Each row is a point on a hilly landscape, with its height.
Z_886: [115 106 173 124 175 112 113  92 146 110 144 136 122 109 162 111 189 150
 133 165 133 128 107 137] | 73
Z_342: [147  99 185 119 136  97 161  83 139 103 111 123 125 101 174 105 135  80
 137 171 124 106 115 130] | 18
Z_257: [100 137 158 119 209 109  74 100 132 127 161 141 116 103 157  95 229 212
 137 130 134 144  78 135] | 77
Z_499: [119 130 103 116 115 141 121 151 126 146 144 124 135 146 110 136 118 146
 122 118 139 138 146 116] | 70
Z_884: [ 96 128 142 107 199 130  77 131 154 183 165 137 112 122 132 126 192 206
 112  89 128 165 103 124] | 95
Z_717: [155 138 100 148  59 139 166 148 108 120 102 116 135 139 106 148  54  74
 120 118 118 113 157 121] | 37
Z_904: [117 105 168 121 169 112 118  95 148 115 142 136 121 112 164 114 180 145
 130 166 132 128 113 135] | 67
Z_677: [160 139  97 156  51 143 175 141 106 103  90 121 145 134  95 156  41  54
 126 105 122  97 160 128] | 86
Z_317: [ 99 125 157 106 192 118  92 102 150 125 151 142 132 114 153 110 205 184
 133 141 137 141 108 135] | 89
Z_333: [156 130 115 143  54 133 172 128 104  98 103 117 146 122 117 134  64  52
 124 118 123 102 163 117] | 66
Z_443: [ 97 129 156 107 198 117  83 102 145 129 156 143 125 112 153 106 215 197
 131 134 137 144 100 135] | 87
Z_215: [146  98 186 119 134  96 162  83 140 103 110 123 126 101 173 103 134  78
 137 171 123 106 116 131] | 20
Z_586: [114 111 141 110 153 125 123 119 145 137 142 132 130 134 145 124 154 149
 125 138 133 137 138 123] | 69
Z_503: [100 139 159 117 208 110  75  99 134 127 160 142 117 106 157  98 228 210
 136 132 135 143  81 137] | 78
Z_469: [101 126 165 115 196 112  88  95 142 112 150 141 128 108 156 102 215 186
 138 148 139 136  93 138] | 92
Z_460: [151 119 132 131  71 126 170 119 109 105 108 118 142 119 135 121  84  58
 121 131 120 107 159 116] | 34
Z_31: [142 161  60 139  84 152 138 184 110 152 107 126 124 165  82 156  53 118
 129 102 126 137 147 131] | 75
Z_50: [133 171  39 124 102 161 119 196 114 165 110 130 129 169  63 153  52 127
 136  79 132 151 140 133] | 96
Z_185: [151 134 107 142  64 136 162 144 107 122 110 115 133 139 114 140  68  81
 117 124 121 116 157 117] | 29
Z_936: [126 102 200 166 181 105 106  76 129  81 148 130 115  88 162 103 213 143
 142 176 128 103  73 141] | 99
Z_852: [153 161  57 144  73 149 149 188 112 155  94 119 121 169  81 164  39 100
 125 103 114 138 144 137] | 86
Z_550: [159 151  75 152  61 147 164 173 109 135  87 114 128 157  84 169  35  74
 126 109 111 119 150 134] | 71
Z_194: [156 151  80 154  60 145 163 166 108 132  91 119 127 155  89 163  39  80
 124 110 114 119 152 130] | 56
Z_587: [150 119 130 132  74 126 169 120 112 108 110 116 139 120 136 123  87  65
 120 131 121 111 156 114] | 21
Z_747: [110 124 179 141 198 104  87  86 129  89 150 135 125  97 158  94 230 183
 147 160 139 120  74 138] | 98
Z_688: [129 125 111 124 102 137 134 144 121 139 137 122 129 145 120 135 108 127
 120 130 133 135 149 115] | 58
Z_302: [ 98 134 158 109 201 115  80 103 141 131 157 143 122 110 154 103 219 202
 132 131 135 144  93 135] | 80
Z_476: [ 96 158  46 131 121 172  87 191 126 169 144 142 132 153  57 152  88 166
 129  68 139 152 137 135] | 61
Z_211: [ 88 140  80 121 133 159  76 174 144 183 167 134 127 147  72 150 126 192
 118  69 143 152 116 124] | 91
Z_330: [135  96 166 122 142 112 149  96 141 119 126 129 122 116 168 116 143 108
 129 163 124 119 129 127] | 22
Z_353: [139  97 191 131 154  99 142  79 140  99 126 128 116  98 170 105 159 103
 136 180 129 110 103 135] | 44
Z_957: [103 133 152 109 210 121  73 112 143 164 164 141 111 111 146 113 214 211
 118 105 126 157  95 127] | 76
Z_659: [160 135 103 151  47 137 175 131 105  91  93 123 149 127 103 147  49  51
 129 108 127  95 165 125] | 99
Z_275: [107 113 136 103 161 128 112 123 149 141 145 133 134 134 140 124 162 161
 127 130 135 142 135 122] | 78
Z_616: [139  98 186 128 149 101 148  84 142 104 124 127 119 102 171 107 150  98
 136 176 127 111 109 133] | 30
Z_909: [144 166  46 135  86 151 136 192 112 160  99 121 125 171  75 158  43 110
 131  94 123 144 143 135] | 91
Z_863: [104 127 173 130 198 107  84  91 134  98 150 138 125 101 158  96 229 187
 145 156 140 128  80 138] | 96
Z_632: [159 152  73 153  62 148 162 173 109 137  89 116 127 159  87 167  36  80
 125 109 112 121 151 134] | 65
Z_287: [132 155  71 134  91 154 128 176 111 150 119 127 131 160  87 151  72 130
 127 105 132 139 150 125] | 67
Z_205: [134 119 121 126 100 132 144 137 122 134 133 120 129 141 130 131 108 117
 120 136 129 131 151 115] | 45
Z_831: [146 105 155 125 105 115 168 104 124 110 109 123 135 117 158 113 109  71
 128 146 118 111 145 120] | 4
Z_196: [ 92 126 134 104 186 135  80 138 156 181 166 135 116 128 123 131 181 202
 114  89 132 163 108 122] | 95
Z_532: [126 149  78 128  98 152 122 173 114 151 128 126 134 157  88 147  82 136
 127 107 136 140 149 122] | 66
Z_720: [149 111 145 127  86 120 171 110 117 108 109 119 139 117 148 115  96  63
 124 138 118 109 153 117] | 18
Z_18: [158 143  93 152  57 143 169 153 108 118  92 117 137 143  94 158  43  68
 125 109 118 108 156 126] | 53
Z_6: [ 97 120 137  98 176 130  98 121 153 146 153 137 133 131 138 122 178 179
 127 120 136 147 129 126] | 87
Z_911: [141 122 121 130  88 131 153 135 119 129 126 116 127 138 130 133  97 102
 118 136 124 127 153 114] | 33
Z_829: [159 151  74 154  62 146 163 171 109 138  90 117 126 160  86 165  38  81
 125 108 111 119 149 134] | 64
Z_546: [138 155  70 137  86 152 136 178 110 148 113 126 126 162  86 155  61 121
 126 107 128 137 150 126] | 67
Z_536: [147 118 132 130  81 126 164 125 115 118 116 117 135 128 138 126  92  80
 119 136 122 116 153 114] | 14
Z_447: [126 101 154 118 147 117 138 107 143 127 134 132 122 125 161 122 150 129
 127 155 127 128 133 127] | 46
Z_971: [118 107 141 113 148 125 127 117 144 136 140 132 128 132 150 125 150 143
 127 144 131 135 137 123] | 63
Z_387: [ 92 126 116 103 157 139  89 145 153 166 166 131 131 140 110 134 162 188
 121  96 141 150 127 120] | 83
Z_920: [157 155  68 151  66 146 159 179 110 144  89 117 123 163  85 166  36  87
 125 110 111 126 149 135] | 71
Z_291: [ 99 137 158 117 208 109  73  99 133 125 160 142 118 105 157  98 228 211
 137 133 135 142  81 136] | 79
Z_672: [143 101 164 121 118 112 166  97 132 113 113 125 131 115 164 111 118  79
 129 155 118 112 138 123] | 0
Z_168: [ 90 124 132 101 178 134  90 131 155 162 163 137 128 132 127 127 179 191
 121 103 134 153 123 123] | 88
Z_954: [111 118 123 108 141 133 116 135 140 144 147 128 135 139 128 128 144 155
 126 125 137 141 141 118] | 75
Z_690: [134  99 199 146 167 100 125  79 136  89 136 130 114  91 167 105 182 119
 138 184 131 108  86 138] | 78
Z_544: [160 149  78 154  61 146 165 168 109 132  86 117 131 155  84 168  35  71
 125 107 113 115 151 134] | 68
Z_415: [151 102 205 133 151  89 147  75 135  88 115 122 117  88 171  96 158  88
 142 185 128 100  89 136] | 74
Z_892: [153 127 120 136  66 131 167 131 108 113 112 114 138 129 126 132  74  71
 120 127 121 113 158 114] | 23
Z_224: [146 109 153 123  91 114 175 104 116 100 100 123 143 108 157 106 102  51
 129 144 116 106 152 124] | 53
Z_896: [ 95 128 149 101 199 125  84 111 150 150 161 142 121 116 146 114 205 201
 124 116 130 153 107 130] | 74
Z_35: [160 141  92 153  56 144 171 150 107 115  89 118 139 142  91 159  39  62
 124 106 119 104 156 128] | 64
Z_621: [ 93 124 131  99 177 134  93 129 155 157 159 136 129 132 129 126 177 189
 122 106 135 151 126 123] | 88
Z_816: [113 155  66 126 111 161 106 181 118 156 134 133 137 158  73 148  88 152
 128  90 143 145 145 125] | 52
Z_757: [130 117 123 123 109 131 138 134 127 138 137 122 128 141 131 131 116 126
 120 135 132 132 148 114] | 53
Z_485: [154 160  57 147  71 148 152 188 112 154  91 115 119 169  84 166  37  94
 126 106 111 135 146 138] | 85
Z_710: [109 117 174 128 187 110  97  91 141 102 148 137 126 103 159 103 209 170
 137 163 139 128  92 140] | 88
Z_962: [ 98 152  64 124 121 164  91 181 127 166 149 137 134 153  68 150 102 169
 127  79 143 147 137 129] | 29
Z_183: [101 126 165 116 195 110  87  97 140 108 151 140 128 106 157 100 217 186
 139 151 140 135  91 139] | 92
Z_311: [161 147  83 155  60 146 167 165 110 128  86 116 133 151  84 169  34  66
 127 104 113 112 152 133] | 72
Z_564: [151 120 133 132  68 122 172 116 107  98 107 118 146 114 138 119  87  51
 124 130 122 104 162 117] | 57
Z_442: [139  97 197 137 159  97 136  80 139  93 128 129 116  93 168 104 168 105
 138 184 129 108  93 137] | 63
Z_922: [157 128 116 142  50 132 173 125 104  92 103 119 148 121 121 130  66  47
 126 119 125 100 169 118] | 91
Z_299: [105 128 173 134 201 105  82  89 130  95 149 136 126 100 158  94 232 192
 146 153 141 125  75 138] | 98
Z_898: [102 135 153 109 206 118  74 106 143 148 162 143 115 110 150 109 217 208
 124 117 130 153  92 133] | 60
Z_590: [ 95 130 150 104 202 124  80 111 149 154 162 143 118 116 145 114 206 202
 121 112 131 155 105 130] | 69
Z_665: [122 101 186 139 173 106 116  85 142  96 142 132 117  97 164 107 188 136
 136 179 134 118  93 141] | 76
Going downhill from each row below, which row is at the bottom of the valley where it ends?
Z_904  drains to Z_672
Z_275  drains to Z_672
Z_291  drains to Z_898
Z_50  drains to Z_962
Z_211  drains to Z_962
Z_503  drains to Z_898
Z_443  drains to Z_898
Z_816  drains to Z_962
Z_936  drains to Z_672
